One turning vector, and how many ticks it has turned:
The counts run from 0 to 366.
[ 75 140 165 126 128 125 160 143 173 104 119 130 135 132 160 122 164  96
  74 139 129 115  66 132 153 164 143 104 115 156 140 202 121 143 128 140
 120 125 105 196 115 145 144 157 101 110 126 161 151 147 127 138 113 116
 113  81 108 125 133 148 149 122] | 267
[130 148 127 116 125 134 120 119 143  95 108 108 103 171 143 144 155 117
 167 136  99 123  92 139 156 146 106 123  86 115 150 189 135 144 158 114
 158 140  95 126 137 157 125 145  80 131 148 148 157 110 116  92 106 141
  81  66 128 114 132 105 182  80] | 247
[138  77 129 156 131 109 122 110 140 104 110 117 124 165  97 158 124 171
 156 105 159 120 145 133  88  97 132 134 146 137 119 167 162 145 132 212
 119 150 171 122 139  97 120 102 129  89 119  95 127 100 112 136 125 159
 154 140 102  82 134 118 161  84] | 318
[ 88 135  84 161  57 139 125  99 156 120 136 130 106 151 130 178 137 148
 153 111 147 133 137 144 120 107 134 123 171 146 102 114 146 149 155 174
  93 149 112 138 125 105 105  87  92  70  96 114 134 102 108 125 178 116
 155 133 107  97 132 118 140  89] | 163
[102 141 152 129 136  90 148  88 136 139 118 170 117 125 125 148 121 154
 102  78 138 162 173 126 116 132 108 111 170 117  82 133 122 161 164 179
 144 106 139 152  99 140 133 132 111  80 122 165 102  83 157  96 101 125
 182 160 149 146  95 106 132 111] | 29
[148 114 159 162 149 114 147 146 157  96 105 122  92 159 138 135 129 114
 121 114 103 126 165 105  98 103 127 153 121 133 116 154 138 159 112 156
 162 128 149  78 155 152 112 104  97 117 120 152 112 104 147 125 100 183
 157 113 127  60 138 134 198  95] | 207
[157 114 157 106 162  72 154 150 136  81 132  88 109 138 114 152 133 119
  77 132 129 130  75 147 145 160 123 120 147 134 182 204 150 136 133 172
  95 142 120 185 134 125 139 116 136 146 134 153 140 118 120 128  82 132
 126 120 101 124 140 138 137 125] | 112
[129 116 139 153 137  90 117 113 140 107 124 129  70 164 115 166 106 146
 145  96 142 167 185 111  97  95 127 141 136 119 102 130 129 121 106 184
 152 135 150  84 176 130 126 108  97 123 125 173 130  89 130 124 129 150
 166 126 144  61 113 112 165 123] | 203
[133 117 170 111 155  98 111 134 129  77 152 107 113 137 100 142 132 143
 128 109 178 139 100 167 157 158 140  92  92 123 166 220 127 133 110 161
 122 160 106 178 135 109 140 163  93 107 163 132 158 157 118 133 126 120
 114 106 134 135 101 129 154 127] | 117
[131 109 175 106 164  80 133 143 133  88 149 100 115 136 101 145 124 140
  99 127 163 131  93 157 160 171 133  90 111 114 173 227 136 129 115 162
 115 157 112 180 139 108 149 151 107 132 156 146 149 137 119 126  96 124
 120 116 119 137 111 129 141 124] | 115
[111 118 132 144 157 129 105 119 134 105 117 142 149 105 127 156 172 124
 132  93 147 135  96 154 105 136 141 114 153 160 135 151 147 163 163 207
 109 117 110 194  71 130 134 125 119  59 127 112 136 148 145 138 167 143
 152 124 104 107 149 137 158 143] | 292
[123 167 133 124 144 103 142 141 154 148 115 140 106 121 157 144 184 120
 123 138  99 154 122 119  72 115 104 145 137 166 117 111 103 118 164 174
 140 104 134 133  99 161 127 117 114 115  95 187 142 114 152  76  99 141
 158  79 127  85 187 122 159 130] | 68
[ 82 148 164 116 119 124 149  90 170 155 160 159 101 120 119 146 142 163
 117 141 136 140 158 136 130 111 125  99 115 100  82 124  80 157 157 113
 175 154 119 143 108 116 132 153  87 101  98 198 134 110 145  83 111 107
 180 122 147 140 139 124 131  90] | 44
[178 158 124 116 145 102 119 110 126  98 133 106  51 147 113 155 150 128
 148 113 105 163 136 144 109  96 108 154 135 130 146 103 121 143 148 140
 147 149  99 110 127 158 109  86  99 123 106 171 134  87 133  70 113 152
 157 110 151  88 153 120 182 119] | 220
[114  83 136 142 118 157 108 111 170  93 156 116 128 125  95 149 146 147
 145 139 176  96 111 160 136 103 174 107 129 119 115 164 145 165 141 162
 130 190 121 149 108  94 134 132  96  94 113 112 145 138 127 152 146 143
 141 116  79  95 168 149 167  84] | 304
[103 106 132 159 132 143 123 137 175 119 156 123  83 140 108 159 120 133
 140 142 131 109 154 145 124 105 138 119 114  99 115 126 125 181 129 113
 165 176 114  94 139 102 108 101  68 112 105 161 120 125 150 127 154 155
 179 135 106  68 167 138 178  91] | 191
[ 76 125 172 142 160 108 147 132 163 160 108 152 121 160 135 154 133 155
 133 135 119 134 155 107 109 134 100 108  89 108  96 181  99 134 141 147
 188 123 174 116 153 121 143 166  95 120 135 198 140 122 133 109 102 133
 150  99 139 101 130 104 147  90] | 59
[109 133 121 138  92  85 128 165 157 141 133 120  89 180 137 124 102 154
 140 141 144 143 163 128 116 143 104 119 118 122 115 159 125 102 104 157
 128 126 130  66 160 116 105 114  55 140 135 142 125  99 129  84  68 141
 135 111 126  87 117  87 171  93] | 357
[141 107 172 108 162  74 140 145 135  85 143  97 116 139 104 149 119 136
  86 132 149 132  84 153 156 170 127  96 125 120 175 222 138 129 120 161
 110 153 122 183 139 115 146 143 118 144 154 155 143 132 124 130  87 125
 123 120 116 136 120 129 137 121] | 114
[120 146 134  98 106 106 125 108 148 104 117 119  90 179 137 133 133 129
 147 140 123 147 103 123 152 144 112 124 106 117 124 185 125 102 140 141
 146 132 114 115 155 158 142 152  82 155 147 167 165  83 112  91  63 127
  79  65 130 113 117  98 168  91] | 244
[ 91 135 122 154 113 100 144 149 166 152 138 153 112 115 135 133 136 129
  89 121 140 141 156 133  89 122 123 125 183 153  93  96 125 142 135 186
 115 106 124 126  92 126 118  92  91  96  93 150 106 109 170 104 102 140
 200 150 104  91 154 128 151 133] | 182
[125 140 131 106 122 127 119 114 141  98 113 112  95 176 137 140 147 123
 165 135 110 132  95 135 151 145 109 121  92 111 142 189 132 128 152 127
 154 144 104 119 147 154 129 149  77 141 148 153 161  99 110  92  89 137
  77  67 127 108 129 100 180  79] | 246
[124 139 133 104 115 115 119 110 144 101 112 115  89 180 137 136 140 126
 154 138 121 136  96 129 150 141 104 123  98 112 132 190 130 115 145 132
 152 135 106 116 150 154 138 151  80 154 150 156 159  90 110  89  74 130
  78  65 127 109 121  96 175  87] | 245
[147 116 148 139 142 114 122 150 150  72 107 103 105 154 142 142 159 104
 141 126 119 135 100 117 110 120 141 149 100 155 147 187 146 110 115 176
 127 137 133 119 155 160 135 131 110 137 138 151 162 132 118 140 114 160
 100  59 109  54 157 139 184 118] | 93
[124 147 161 161 135 122 163 150 170 118 162 127 101 100 133 181 136 128
 102 120 101 131 180 129 115 112 138 125 133 121 115 123 112 178 140 125
 138 159 122 121 137 123 111  99 103  93  98 188 104 145 157 126 165 145
 208 139 136 100 160 151 141  94] | 195
[142 132 166 116 140 115 106 128 123  66 149 111 109 131 107 135 154 147
 146  97 173 144 104 168 146 143 156 100  99 138 159 201 129 144 111 168
 115 156  91 175 122 122 122 152  86  81 154 116 160 162 115 132 151 125
 109  97 149 131 107 138 167 120] | 119
[ 80  90 136 133 152 119 114 122 149 120 122 138 160 132 119 186 118 135
 136 132 148 114  96 141 158 179 125  85 140 103 124 220 156 135 175 178
 125 137 133 175 127 105 165 162 112 128 161 157 148 127 135 145 122 123
 120 125  81 121 130 109 120 105] | 285
[153 142 165 112 156  71 181 131 147 102 129  97  67 157 119 144 129 119
  78 140  91 142 117 128 130 127 103 134 128 118 160 159 116 148 128 116
 150 149 126 140 150 140 124 103 124 158 106 198 128  86 126  92  68 139
 160 120 137 112 140 134 153 109] | 225
[118 133 150 153 135 140 158  98 146 100 110 142 126 130 138 165 135 124
 121  88  94 115 165 131 138 126 126 121 143 112 104 158 139 220 179 131
 148 138 122 141 113 141 104 121 102  61 123 139  95 109 150 119 150 151
 172 151 133 136 108 130 158  63] | 24
[146 137 184 130 159 102 160 165 164 114 140 138 118 115 145 124 136 121
 100 130 102 135 179 117 114 135 125 127 110 114 109 162 117 156 136 138
 161 129 138  91 131 158 124 140  90 121 132 180 103 133 181  95  69 169
 167 115 141 110 148 128 169  87] | 211
[129 147 181 123 159 103 135 119 125  99 133 113  70 158 117 146 138 144
 141 108 126 156 143 139 140 135 116 110  66 111 149 181  95 147 110 113
 174 153 113 136 160 134 121 151  83 110 143 186 152 135 115 104 135 123
 128  94 182 119  97 123 165 112] | 231
[ 99 107 129 145 132 131 136  80 158 123  90 139  84 180 107  99 145 130
 122 119 141 117 126 133 109  91 122 137 137 125 100 128 132 188 129 145
 184 132 129 124 100 129 114 104  86  96  95 125 125  70 135 104  92 155
 155 136 107  93 127 123 205 104] | 36
[110 123 155 148 121  95 148 155 153 142 161 106  98 162 104 165 107 188
 142 136 150 127 169 150 124 128 117  98  97 106 134 179 101 144 107 128
 144 171 146 110 170  70 101 123  82 101 119 150 127 143 112 107 134 119
 172 139 151 120 123 111 132  70] | 343
[ 72 111 117 170  91 109 172 137 176 138 114 132 139 155 143 173 109 132
  90 132 119 108 141 115 123 137 120 120 182 131  97 162 154 158 152 170
  97 127 155 135 139  97 117  93 116 105 100 138 106  91 128 138 121 132
 175 152  75  99 134 119 119  75] | 168
[101 107 130 129  78 119 130  74 165  96 144 142  93 154 116 155  83 141
 112 117 155 128 156 126 166 125 143 107 170  85  79 156 153 152 143 149
 131 163 116 118 145 121 143 126  87 127 127 147 123  60 133 131  92 132
 147 147  99 122  97 116 145  78] | 17
